In the data rows, 128 means zero.
Some points:
[109 114 133 117 108 140 123 150 141 133 130 130 114  94 165 134 131 156
 145 129 112 171 148 101 123 112  80 107 134 142 140 163 153 134 160 155
 131 110 120 108 119 110 148 104 125 134 133 129]
[128 121 117 111 129 153  93  97 113  96 128 101 146 110 100 159 110 106
 130 130 118 124 125 115 105 159  67  62 112 145 140 122  87 131 126 106
 135 159 140 105 113 141 128 165 120 153 128 118]
[156 136 113 148 137  55 153 107 166 119 133 123 109  62 145 116 100 118
 140 129 105  95 169 108 103 103 159 164 119 129 152 112 124 124 129 139
 132 121 102 122 161 142 137 103 107 120 119 136]
[153 126 148 107 115 125 150 149 111 134 110 121  89 134 133 135 146 138
 121 129 153 127 148 113  90 155 136 118 115 128 135 146 125 123 125 132
 127 154 127 125 138 145 129 143 136 148 115 130]
[136 108 135 133 134 117 108 138 122  72 173 126 133 143 130 152 123 120
  78 123 132 145 122 138 104  91 132 122 132  89  83 135 144 111 140 157
 144 110 126 121 106 130 130  92 130 108 113  99]
[150 147 132  71 125 122 176 122 156 193 141 161 142 122 139 143 100  86
 136 132 158 156 123 123 110  85 123 143 111 181 163 124 119 134 152  84
  97 158 107 103 129 155 125 154 165 155 125 130]
[112 106 128 167 139  87 144  95 169 128 111 114  95 141 151 120 120 111
 116 126 111 109 156 122 129 102 128 134 124 157 132 100 175 129 110  85
 104 131 170 133 130 150 136 122 147 127 126 140]
[129  94  97 140 144 103 114 161  53 162 156 114 139 149 105 120 120 139
 147 123 171 155 141 134 145 108 107 125 149 153 117 121 125 123 123 112
 143 113 180 165 114  57 163  95  89 157 155 184]
[126 118 134 123 108 120 127 160 147  98 113 114 108 138 138 139 149 143
 109 126 120 130 166 122 134 130 149 151 124 133 118 111  80  98 102 113
 165  82 125 149 110 112 129 125 141 107 110 130]
[ 88 201 230 125 127 164 111  73 122 164 150 135 105  72 136 123 171 177
 171 101 114 137 150 213 135 153 168 128 164  79  91  48 131 120 123 115
 131 176 125  95 141 155  95 112  85 149 165 143]
[152 148 126 116 143 142  85 104 132 161 129 123 129 144 116 126 122 123
 108 145 123 134 108  73  93 142 146 154 136 142 100 111 115  78 114 134
 119 130 142 144 127 142 150  63 131 150 155 144]
[168 107  85 110 124 142 132 122 102 178 140  83 118  87 109 146 129 119
  94 128 123 117 131 100 173 105 156 168 140 149 148 122 159  92 134 137
 131 136 150 134  79 124 121 134  93 156 157 135]
[114 135 129  89 109 120 132 127 116 118 142 191 147 113  97  83 112 150
 128 129  78 110 119 145 141 133 164 151 109 167 159 157 145 150 108  96
 142 163 122 100 132 112 110 113 144 115 127 143]
[112 109 124 133 115 113  96 128 118 134 109 131 126 128 145 120 156 128
  99 118 141 106 153 119 113 103 111 120 140  84  97 172 156 120 134 158
 146 142 121  95 142 148 116 147 114 137 146 134]
[103 140 117 110 146 126 132 114 142 111 144 105 128 146 137 160 109 122
 134 117 143 132 135  93 125 142 135 118 131 105 115 143 137 146 137 105
 112 102  88 151 110 112 142 114 149 142 102 134]
[ 94 142 136 105  78  91 145 127 110 124 130 109 136  96 159 129 149 131
 105 129 135 113 120 150 156  92 105 110 118 127 115 140 164 107 131 131
 109  82 113 150 118 117 138 168 114 132 156 104]
[156 136 120 164 117 112 113 162  99 138 167 166 133 158 124 126  96 103
 110  93 120 154 103  58 153 170 151  96 151 121 125  93 128 125 159 114
  94  88 153 167 160 160  64 115  82 145 160 159]
[150 149 134 112 138 150 168 120 147 133 113  85 131 122 167 138 136 114
 143 133  85  94 134 117 136 136 158 112 112 128 141 156 133 157 117 128
 122 121 145 130 123  93 108 140 135 132 169 133]
[136 121 159 120 148  92 136 121 131 154 172 124 107 151 137 114 113 108
 137 119 161 154 122 133 147 134 155 125 132 157 157 143  86 128 119 152
 152 144 144 123 111 166 117  79 154 125 115 104]
[116 136 180  84 113 160 159 123 113 120 138 131 147 125 129 130  99  82
 120 158 123  95 138 105 112  74 102 152 105 114 139 118 112 153 126 118
  93 153 131 114 136 110 107 129 130 103 101 156]
[142 139 140 109  98 123 149 102 139 122 118 164 109 109 135 148 126 142
 137 154 149 111  95 130 114  57 148 195  95 145 171 161  69 149 149  94
 101 117 181 165 141 117 129 169 141 145 148 129]
[147 143 116 144 125 170 119 183 138 132 110 116 149 108 107 135 129 134
 151 126 158 116 132 137 128 131 121 105  98 141 126 153  82 136  94 130
 120 133 102 111 116 170 137 103 117 108 140 163]
[109 155 139 132 168  99 156  98 146 145 146 106 126 155 137 125 121 130
 120  99 173 192 122 140  81 146 152 148  96 170 169 127 133 155 108 138
 128 105 135 132 111 134 142 124 102 113 125 127]
[145 119  98 157 154 126 137 125 138 117 134 145 126 116 148 129 128 137
 140 168 120 107 119 139 120 145 128 106 131 128 107 117 115 155 118 181
 175 118 185 152 136 155 155 135 120 134 126 114]
[111 112  90 127 115 150 132 141 104 101 150 131  79 140 173 161 134 109
 139 123 118 103 142 124 136 121 100 130 124 107 117 120 150 142 144 122
 120 154 124 123  95 153 144 120 135 117 149 127]
[163 138 131 132 133 113  72 130 151 113  92  98 113 148 153 106 121 128
 159 136 136 130 126 139 140 112 140 107 128 117 115 116 136 137 133 120
 129 104 123 138 125 132 153 123 143 132 114 144]
[123 116 123 154 121 129 112 168 148 160 170 152 137 175 162 128 139 135
  85 103 110 141 124 125 158  99  79 135 107  65 100 100 116 166 101 171
 178 139 115 111 163 115 158 141 125 120 120  96]
[125 137 129 130 133 119 159 142 141 119  80 107 127 133 128  92  96 153
 136 138 135  97 122 125 138 127 108 140 121 111 140 150 150 127 162 109
 124 170 154  97 118 127 138  85 115 136 126 105]
[146 141 139 136 155  65 148 158 132 139 108  95 124 128 103 167 136 143
  84 137  84  95 111 142 148 140 104 101 144 132 114 130 125 150 105 107
 118 133 111 119 140 123 161 110 134 132 118 107]
[135 114  98 149 141 106 115 125 128 127 108 132  97 148 131 114 106 156
 141 145 124 129 113 148 115 134 111 127 178 119  97 136 131 127  95 127
 129 104  98 127 130 148 111 134 136 108 132 135]
[108  85 137 120 128 135  93 151 164 120  90 138 135 142 141 129 137 146
 120 131 139 103 134 109 125 161 115 112 156 130 124 105 129 151  97 146
 172 111 140 167 140 130 109 104 122 125 152  97]
[ 90 103 134 167 103 140 105  78 162 144 173 103  83 179  74 138 115 100
 134 167  95  69 158 190 102 174 107  78 107 155 156 133 102  94 148 161
 143 143  96 103 162  81 123 126 107 101 131 154]
[117 115 145 163 171 102  91 194  94 161 129 157 141 136  92 130  94  84
 155 110 125 132 177 158 103 143 153 142 139 133 128 118 114 114 147 127
  82 158 161 126  82  61 158 187 122 168 155  98]
[155 157 131 132 126 121 121  99 146 118 119 104 112 136 121 141 134 117
 152 124 137 137 128 103 150 145 112 149 154 122 108 175 109 149 121 142
 131 137 156 132 114 114 114 139 140 116 115 107]
[164 149 110 132 154 100 131  86 119 145 125 166 135 153 142  80 102 149
 103 106 168 161 126 124 117 132 121 110 105 147 134 120  99 116 136 121
 133 158 110 117 133 116 108 109 127 126 141  80]
[111 124 104 122 141 150 126 114 129 139 106 163  96 105 136 124 145 121
 113 157 138 124 128 102 151 131 123 106 112 104 132 140 101 120 106 103
 104  89 148 154 125 125 121 121 110 116  96  96]
[128 142 125 131 118 101 116 133 114  90 142 127 137 155 144 102 156 171
 113 158 130 131 152  97 129 111 105 122 156 120 147 128 133 128 132 140
 128 138 111 128  98 139 181 169 115 114 142 150]
[139 115 135 105  88 182 148 116 144 109  78 131 130 119  89 127  88 108
 137  96 132 156 132 167 135 124  89 123 130 144 136 138 113 116 133 142
 116  96 121 153 124 148 166 130  86 122 147 101]
[143 110 109  96 131 112 163 123 143 140 115 124 107 117  87 122 134 126
 165 138 136 138 108 106 116  81 133 148 125 110 121 141 116 151 117  82
 112 125  93 105 113 120  95 155 100 114 146 118]
[119 106 119 105 134 145 135 103 124 141 128 216 159 123 101 103 152 152
 128  81  57  78  86 133 129 139 128 121 120 134 139 123 157 143 115 173
 160 109 111 137 113  88 173 121 176 113  83 181]
[141 129 153 161 143 147 123 126 115 128 149 127 119  99 167 121 139 118
 118 144 142 108 113 109 141 146  90 113 140 123 111 136 184 119 126 125
 145 112  98 140 116 113 143 159 120 105 132 136]
[135  98 116 140 155 192 114 144 135 142 130 102 128 138 153 139 119 144
 101 128 138 123 122 131 124 128 161 140 148 133 147 134 136 118 111 101
 140  85  98 103 154 134 137 153 132 129 121  99]
[130 145  90 130  83 147 126 142 152 134 118 137 116 119 142 134 106 129
 118 144 146 123 115 100 119 115 156 144 168 154 101 124 125 132 109 134
 136 192 148  95 136 110 119 151 135 126 103 130]
[135 172 148 143 125 157 104 118  79 133 117 146 104 152  72 110 124 140
 110 163 155 135 161 157 121 124 101 112 109 130 144 122 166 139 114 175
 177  94 126 151 139 123  78  99 196 101  80 120]
[123 100 116 128 114 119 134 137 158 106 110  94 131 121 153 111 125 157
  86 149 135 130 118 142 155 118 119 140 105 112 132 136 150 144 144 154
 124 146 111 119  68 119  98 154 120 163 126 180]
[108 182 186 138 125 161 109 115 129 132 149 188 139 137 141 138 128 155
 149 103  85 118 110 160 133 130 125 130 108 119 140 122 139  88  97 116
 140 136 135 121 122 153 109 131 106 158 129 142]
[ 92 106 135  83  83 164 149 100  60 135 109 118 172 140  93  94 123 145
 141 129  86  90  98 111 148 141 177 159  81 156 157  94 129 174 148 159
 123 117  74  87 117 108 139 146 167 120  99 113]
[117  89 118 126 106  82 150 116 109 133 139 129 142 118 175 140 140 140
 155 153 121 119 146 149 130 171 116 123 108  66  94 143 139 118 109 116
 118 114 112 128 128 134 111 144 133 157 138 122]
[119 107 118 145 138 155 129 126 141 132 115 101 125  89 137 112 138 112
 124 128 101 141 103 129 108  95 147 154 108 137 132 164 118 150 121 101
 130 163 118 144 122 126 120 116 127 150 140 114]
These points spread out most along one direction. Take the direction at right angles to it along which they spread out most. Then take the direction at right angles to both along which they spread out most. Go by this last direction. How far along it is each point below, from 0 to 99? The average is 50, and the first point in the table lies past the average. One standard deviation of the points above along it is 16.
[ 97 137 156 109 160 119 152 116 130  50  98 193 124  88 130 200 178  95
 157 158 198 167 119 156 190 138 171 157 127 169 133 114 153 101 162 129
 100 163  80  81 156 135 129 131  83 147 164 150] : 29
[127 129 123 137 127 141 137 137 122 106 132  93 129 155 122 108 117 113
 139 126 123 138 141 134 143 117 142 132 149 124 107 151 126 126  86 144
 172 127 132 150 171 137 163 157 125 146 124 121] : 54
[159 110 109 114  92 169 142 128 141 120 122 153 138 137 130 125 140 120
  90 130 149 166 140 153 119 189 137  86 150 112 118 133 109 134 113  93
 101 154 149 127 118 123 152 108 134  92 113 133] : 47
[119 127 141 163  98 147 115  82  94 123 143 151 179 134  53 150 134 141
 138 136 131 117 152 130 108 122 147 134 108 126 143 128 173 177 130 140
 137 118 107 127 112 103 132  92 195 102  88 132] : 67
[161 142  93 139 134 142 100 131 126 111 146  87 114 143 149 128 144 123
 119 123 132 135 126 158 110 130  99 130 156 155 152 108 132 118  95 128
 115 122 122 129 182 116  82  59 148 139 122  96] : 41
[ 84  65 118 155 138  70 121 119  75  98  59 129 199 113 154 188 195 142
 201  62 108 173  53 105 189 140 149 132 103 113 142 127 160  36 191 164
 113 173 140 110 173 146 126 176 144  37  69 190] : 63
[145 160 107  96  95 132 115 148 135 125 102 112 130 113 106 159 124  55
 111 117 135 141 114 163 107 177 136 124 112  96 135 142 122 146 130 107
 153 106 126 131 135 154 154 128 116 115 130 138] : 49
[124 157 144 112 187 144 111 156 147 160 171  92 147 118 132  66 111 185
 121  90  85 122 168 159 125 144 141 136 150 122  89  85 118 142 201 117
  78 105 184 186 198 178  33 171 112  73 101 139] : 19
[ 88 127 135 170 190 104 135 164  87 185  99 145 169 140 111 158 114  61
 124 124 122 142 156 150 113 108 141 149 183 133 112 106  57 109 164 149
 131 117 135 142  89  88 132 124 135 166 152 120] : 28
[135 141 111  96 117 151 154 152 153 132 122 114 141 140 108 119 143 141
 160 162 147 120 113 117 114 112 142 123 115 117 139 136 159 103 131 132
 124 137 155 151 127 126 130 131 112 128 139  69] : 53
[111 137 144 142 159 122 132 156 169  76 180 113 127 105  97  80 121 151
 110  79 139 177  58  62 142 158  98  95 135  92 111  82 104 107 140 128
 115 120 154 137 168 160 141 145 181 159 138 149] : 39
[152 134 123 153 106 119 132 127 138  98 147 123 133 150 126 114 161 127
 154 146 140 113 136 112 109 125 101 131 157 152 119 150 131 118 154  91
 105  87 101 121  98 143 109 111 124 144 117 101] : 53
